Small tables with named rows and columns. After each table, cells are looked up by row and column.

kez =
fields: rebe, doz, fudo, sebene, dilaluz, vodid, dof
lete: [188, 140, 104, 105, 205, 88, 189]
nedita: [164, 89, 225, 223, 121, 37, 55]
gonole: [117, 155, 102, 102, 127, 72, 239]
nop: [152, 167, 125, 128, 150, 80, 115]
vunafil: [214, 116, 27, 37, 242, 216, 93]
sokovuf: [79, 201, 212, 203, 86, 183, 131]
kub: [75, 150, 97, 106, 72, 108, 157]
dubutu: [121, 135, 122, 137, 204, 67, 153]

What is the doz of kub in kez?
150
What is the dilaluz of nop in kez?
150
What is the rebe of gonole in kez?
117
What is the vodid of nop in kez?
80
What is the dof of gonole in kez?
239
What is the fudo of vunafil in kez?
27
What is the fudo of lete in kez?
104
Which row has the largest dilaluz? vunafil

zuku.csv
,sanenu,guzufu,zozuda,remumo,mokib,pupuma,kis,pono,giz
ruzakig,-4818,-2634,2958,8739,7779,1395,-3446,-4874,-5482
bet,7819,2024,-3354,-5005,-5640,-5548,-5628,-5233,-5471
nit,-5223,-5661,-5300,-3395,1294,7870,8698,2865,-2510
kot,-5634,-5449,-5829,-5329,-4065,-756,5958,9254,5371
lufi,6622,-178,-4037,-5110,-5370,-5313,-5544,-5168,-5378
leka,8073,2043,-3023,-5179,-5587,-5251,-5461,-5583,-5565
doguka,5257,8931,5939,-571,-4575,-5367,-5705,-5587,-5611
divit,-5550,-5496,-5124,-3339,1564,7741,8693,3116,-2351
zimo,-5176,-2416,3533,8734,7654,1017,-3459,-5361,-5519
misep,9708,5216,-1289,-4814,-5574,-5368,-5362,-5271,-5583
rivub,3189,8788,7810,1340,-3520,-5219,-5557,-5477,-5234
limidor,-5503,-5551,-5193,-3629,568,7198,8886,3621,-2032
relusa,-5380,-5527,-5497,-5066,-1753,4484,8758,6977,454

pono of leka = -5583
sanenu of leka = 8073
giz of relusa = 454
sanenu of misep = 9708
mokib of leka = -5587
sanenu of kot = -5634
pono of kot = 9254
guzufu of nit = -5661
kis of ruzakig = -3446
giz of ruzakig = -5482
zozuda of zimo = 3533
remumo of leka = -5179
pupuma of relusa = 4484
zozuda of bet = -3354
zozuda of ruzakig = 2958
giz of leka = -5565
remumo of misep = -4814
guzufu of bet = 2024
kis of nit = 8698
Which row has the largest guzufu? doguka

kagekuv =
,dazazu,vimobo,gimaza,gepa,sudif,tuboba,vum
rivefe,104,134,159,70,60,121,240
maz,124,158,139,94,60,57,96
kesifoz,78,108,152,179,65,160,107
nopob,163,185,68,83,83,110,152
ninos,139,91,86,49,97,176,139
kub,34,58,210,88,134,133,100
muz,156,106,120,173,116,140,56
laz,54,69,88,92,123,132,180
naze,208,31,98,116,66,136,149
dapena,90,76,101,148,160,120,136

kesifoz, gepa: 179
dapena, tuboba: 120
kesifoz, sudif: 65
ninos, gepa: 49
rivefe, vum: 240
dapena, gimaza: 101
maz, sudif: 60
naze, vimobo: 31
maz, gimaza: 139
laz, gepa: 92
nopob, vimobo: 185
laz, vimobo: 69
ninos, vimobo: 91
rivefe, tuboba: 121
dapena, dazazu: 90
rivefe, gimaza: 159
dapena, vum: 136
muz, vum: 56

Table delato
	tebefi	gokabu	gelikun	volut	zukuno	legi	bol	rerekur
nufibo	8.4	4.0	7.3	1.8	7.8	6.2	9.7	2.3
terip	0.5	3.0	7.9	0.5	4.2	5.8	7.9	4.2
sibob	5.5	0.3	4.9	4.1	2.8	2.7	6.0	9.5
tup	7.5	8.9	1.4	2.5	3.1	0.7	8.0	2.1
tivada	6.3	7.6	6.0	3.6	0.7	6.0	10.0	5.2
zes	9.5	9.9	3.5	3.8	0.7	7.4	6.4	9.6
mebide	5.2	4.1	3.2	7.4	0.5	6.4	4.8	0.3
fegote	1.9	9.3	5.7	6.4	7.0	3.0	1.2	2.4
dom	7.5	3.9	1.7	5.5	3.4	1.9	1.1	1.5
sitebaf	8.1	0.2	9.1	5.6	1.4	8.2	5.1	5.2

bol of tivada is 10.0
tebefi of tup is 7.5
volut of mebide is 7.4
rerekur of fegote is 2.4
rerekur of terip is 4.2
rerekur of tup is 2.1
rerekur of tivada is 5.2

Table zozi
         begovev    tup  gipav  lebarup    nen    guz
von        34.92  68.12  86.11    57.32  84.38  57.80
dad        67.96  45.29  71.39    78.79  76.34  83.08
pilito     89.97  39.25  30.18    80.47  31.42  68.15
mamotab    36.20  68.12  86.11    60.98  87.90  62.31
pep        84.92  36.77  15.69    77.13  31.93  55.17
tas        55.30  49.54  80.12    78.30  89.86  83.08
tapim      89.97  46.03  44.01    80.47  38.85  78.82
posub      48.14  53.64  82.77    76.40  91.85  77.78
tek        52.12  50.85  81.31    77.83  91.85  81.36

von, lebarup => 57.32
pep, tup => 36.77
pilito, guz => 68.15
tas, lebarup => 78.30
von, nen => 84.38
mamotab, guz => 62.31
tek, tup => 50.85
pilito, begovev => 89.97
tapim, lebarup => 80.47
tapim, guz => 78.82
von, guz => 57.80
posub, nen => 91.85
pep, begovev => 84.92
pep, lebarup => 77.13

